One turning vector, and how many steps it has turned
The counts run from 0 to 286.
[ 33  -5   5  -1  16  25   0   9  -2   7 -25  19   7  15 -23  -7 -19  23
   3  12  -4   1   7  19  22 -13 -14  -7  -6  72  17   2  -9 -11  16   5
  -6  33  -5   9   0  17  -6  24  16 -12 -32  -1  31   0  -4 -22   0  18
  -5 -24]	251
[ 12  23 -12  -5  10 -37  14  -6  -2 -20  26 -24  23 -34  16   8  17  -7
 -19   8  21 -20   2  -1 -30  -7   7  -8  24 -42  33  -8  26  24   1   4
  30 -24   6  -4   0  -1  -5 -34  -4   4   3  14 -36  31   5   5 -13 -17
  31  -4]	204
[  2  -3 -11   3  -4  54  13   0  22 -15   1   4   1  11  16 -18   9  34
  26  -7 -25   4 -13  10   5   2  -9  17 -30  -6 -27  14 -21 -14  -4   1
  11  55  23  10   1 -20 -22   6  26  -2 -19 -33   1 -21  20 -12   8   5
  15  -5]	163
[ 33  34 -18  -1  28 -20   2 -11   7   1  34  -7  22 -11   1   6  17 -16
  18 -10  14 -26  26  25   0  -1 -25 -22  22  18  -3  -5  23  12 -20  -1
 -19 -31  21 -12  22 -20 -35  -7  15  -6  -6 -27  10  23 -11 -30 -10   5
  16 -27]	190
[  2 -14  -9  10  -8  52 -17  22  15   9 -27   9 -14  34  -2  -5   5  -5
  -1 -21 -19   7   2  -3   5  -2  -5  14 -11  14 -24   1  -9 -38   2  28
   1  49  -1   0  19 -30 -12  23  30 -24 -23 -12  -7 -37  27  -9   4   8
  -4  -1]	157
[ 14   1 -14 -23  -7  -8  17 -14  38  -8  19  -2  13 -25  15  -5  -2  38
   3  -3 -30   0  -4  63 -18  -3 -20 -14 -15  11  18 -10  -5  18   0 -33
   6  -4   4 -19 -16 -16  13  -9 -15  40  19  -2 -11  22   5  -7 -17 -15
  35  -1]	102
[-12  -7  -5   8   4  -5 -24  21  40  15  11 -26  24 -20   5  19   7 -16
 -34 -12  22  -2  -5 -11 -49  -7   8  -3  24  -2  14  -8  24   6   3  45
  16  -8   0 -25  -8 -15   5  -9  -1   9 -13  16 -28 -13  16  12 -23 -20
   8  16]	216
[ 14  13 -11  -7  21  -5  -2  -7  53   3  23   1  27 -37   0   3 -17  11
 -10 -14   1 -11  12  48 -30  11 -16 -17  11  43   1  -9  10  22   0   5
 -16 -12   6 -35 -14 -15  -1   3  -8  39  12  -8  18   6 -11 -23 -28  -1
  11   5]	106
[  2 -12  -7   2 -14  23  -4  30 -27  -9 -29   9 -10  26   1 -18  13   4
 -20  13   2   2 -29 -31 -15  -8  23  13   1 -24  32   9   4 -12  35  21
  32  32 -16  16 -17   8   6 -10  16 -34 -25  15 -33  -5  24  14  20  -1
   9   8]	144
[ 17 -11  -5   1   6  36 -12  19  18  14 -31  20   7   4 -26 -15 -22  15
 -11  11  -8  -2  -8  24   4 -14   3  10   0  69   2   2  -6   4  32  18
  -3  34 -12   2 -17  -1   0  36  13  -9 -17 -10  12 -20  17   2   2  15
 -18  14]	242
[ -7  10   3 -13  20   8  -3  27 -28 -17 -12  19   2   1  -6 -41 -26  -3
   7  21  -5   2   2  25 -36 -19  12  -1  21  26  28 -11   0  -6  11 -25
  10  18   5 -10 -12  -4  27  19  43  18 -36  23  37   3   7   9   2  29
   2  13]	41
[ 19   3 -16   1   4  -4  13   4  61  19  35  -9  14 -15   3  15   1  20
   4 -21 -15  -4  10  47  -4   5 -36 -15  -4  31  -8  -3 -10  10 -16   8
 -22  -2   6 -34   4 -33 -13  -3  -3  24  11 -15  -7   1   4 -23 -25 -16
  11  -2]	97
[ -2  16  -3  -3  34   6 -19  28 -17  17 -17  27   6   2 -15 -34 -14 -14
   2  -1  -1  -2   6  34 -32  -4   9   3  24  30   4 -10  13   1  13  -8
 -17   8   1 -31 -17 -10  11  37  48 -10 -23  -9  38 -13   7  18   4  36
   4  12]	39
[ 46  19   2   1   8  23  -3 -10 -24   6 -14   0   8  23 -10   2   6 -19
  -3 -16  20 -13  30  -8  11   0 -21 -19  -3  28   7   8  17 -28   4  20
  -7  13 -11  16  22  -2 -28   1   8 -32 -31 -17  26  20 -12 -45  13   3
  22 -41]	267
[ 23  12  -2  20  15  15  -5  16 -18  -5  -2 -12  10  22  -1  17  14 -15
   0   5  16 -22  16 -35  12 -19   4   9  18  25 -10  -7  17 -26  -9  38
  15  13  26  21  38   2 -25   9  36 -30 -45  -6   2  -9  15 -15  17  10
 -15 -29]	64
[ 33  20 -12  -1  -4  17  24 -19 -33 -18  29 -10  13  20  19  -3  21   1
  18 -13   3  -2  14  -6   6   9 -21 -17 -10 -25  23  15  11 -20 -10   1
   8  22  -8   7   6 -11 -26 -27   9 -18 -24  -4   5  40 -17 -32  18  -9
  49 -38]	272
[ 20  35 -11 -12  22   5  18 -21   2 -31  10  16  22 -13  10  -8   1  20
  27 -18 -17 -24   4  33   7  12 -26   9 -19  -2 -18  -1   0   0  -6 -15
  -5   5  39  17   6 -22 -42  -7   3   7  -2 -51  12  16   6 -29  -2  21
  26 -13]	180
[ 12  15 -12 -10  13  36   9  -7  24 -20  -3  18  17  -9  11 -13  -2  18
  32 -21 -30  -9   7  41  20  17 -21  17 -32   0 -35   1  -3  -6   1  -6
  -4  34  29  14  12 -30 -28   6  15  -1  -3 -54   7 -10  13 -28   6  15
  21 -12]	172
[ 19  18   2  -9  17  52   9  -9 -11 -23  -4  20  30 -14  -9 -14 -11  21
   6   5  13 -20  -1   2  10   9 -15  -1 -20  30  -2  14   0   7  24  12
  -7  42  -1  31 -11  13 -36   1  10 -21 -34 -37  30  14 -13 -36  11   7
   9 -18]	257
[ 39  -7  -9  -7 -29   2   9 -14   6 -11   9 -22  16   4  14  28   7  18
 -19  -4   3  10   0  -6  -4  -6 -16 -26  -6  -1  34  -1  -1 -11   7  13
  32  15 -22   1   6   1  -9 -38 -35  -3   2  27 -34  40 -10 -16  -4 -36
  40 -29]	0
[ 22  31 -14  -9  14 -35  23 -16  -4 -28  31 -19  36 -28  12   9  14   3
   2   2   9 -28  13  12 -16  -5  -3 -13  16 -29  20  -7  27  21  -3  -6
  14 -28  21   4   4  -2 -23 -22  -2   7   4  -2 -12  37   1 -14  -2  -9
  29 -11]	196
[-19 -12 -23  17 -14   1  -3  28  39  24  23  -6   9   0   1   6  18  17
 -24  13   4  -4 -19   1 -27 -10   6   4  20   5   6  11   1  17   7  36
  13  21  -6 -39 -20 -28   0  -7  19  -4 -21  12 -29 -31  19  23 -12 -22
   2  25]	223
[  6 -21 -15 -18 -18   5 -13   8  25  -4  -4  -2  -3  -4  16 -10  -4   3
 -19 -26 -23  25 -11  31 -40  13  -7 -13  -8 -30  35   1   2  -3  22  -6
  23  14 -26 -17 -28 -18  19 -21  -7  22   4  24 -17   9  -5   4 -11 -27
  49   4]	17
[ 15   6  -4  14  11   5 -15  32 -33  14 -15  -1   4  17 -15  -7  -6 -20
 -32  14  30   0   4 -23 -29 -25   8  -9  34  30  44   0  25  -8  27  29
   9   2 -23 -15  -8   8  20  12  27 -29 -32  40   3   2   3   6   4   0
  -4  -3]	133
[ 18  19 -22  -4   9   9  -9  -4  -7 -11  17 -24  14   8  18  -1  22 -36
  -1 -47  -1  -8  18   2 -22  25 -11  -2 -13 -55  -8   6  26 -21   0  17
   7   2   8  -4  12 -38 -30 -23   3 -23  -3 -20 -10   9  -1 -23   5 -15
  48 -15]	282
[  9 -18  -2  16   0  42 -20  33   3  19 -26  -1 -13  31  -5 -11   7  -4
 -18  -7   1  13   0 -24 -10 -11   8  10   4  19  -2   4   0 -39  15  35
  19  44 -20   1   7 -15   0  12  27 -33 -41   3  -8 -34  19  12   9   1
  -6  -8]	149
[ -1   4 -16   0  12   2 -25  31   4  25 -19  21  -5  10  -5 -33 -16 -17
  -7 -17 -14  13   4  51 -47  -4  -5  -6  13  29  13  -3   1  -8  25 -14
 -10   2 -19 -46 -24 -35  24  26  33   4  -2   4  28 -21  14  13 -15  19
  12  12]	31
[ -7   5 -23   6  -5 -22  -2  27  11   4  19 -17  22 -17   6  10  27  -9
 -27   5  18 -15 -22   3 -32  -9  12   2  18 -38  26  -1  22  21  22  29
  27 -19  -4 -13  -7 -13   5 -31  -6 -12   3   9 -57   1  26  23 -11 -19
  16  19]	213
[ 12   2 -21   6 -11 -40  -3  22   2   1  23 -27   7  -1   5  15  18  -7
 -18  12   4   1  -1  -1 -35 -19   3 -12  32 -11  42 -12  16   4  -6   7
  32 -27  -7 -30   6   1  17 -25   5   8  -5  44 -47  17  17  14 -11 -26
  26  -1]	211
[ 32  31 -21  12  19 -25  11  -5   2   8  29 -24  34  -8   3  17  22 -20
  -6  -3  22 -31  28  14 -11  -6 -20 -21  27  -6   7  -3  35  12  -7  11
 -11 -38  15 -28  19 -21 -26 -17   6 -13  -5 -19 -12  24   1 -13 -12  -5
   9  -9]	198
[  6 -11  -3  -6  -3  47 -22  18  20   2 -17   4 -15  38   6   4 -11  11
   3 -15 -28  23   2  10   4 -12  -8   5  -9  20 -12   4 -14 -45  -2  17
  18  50   2   2  19 -12   4  22  28   1 -29   7   0 -29  25 -13   6   1
  -4 -11]	158
[-17  23  -2   5  36  21 -12  23 -22  -1  -8  18  22 -17 -15 -42 -10  -7
   9  18  12 -27  -7   3 -27  -3  13  14  15   5  -2  10  25  12  10   2
 -13   9  18  -1 -16  -2 -17  20  49 -18 -36 -25  35 -15   3   7   8  32
  -5  11]	46
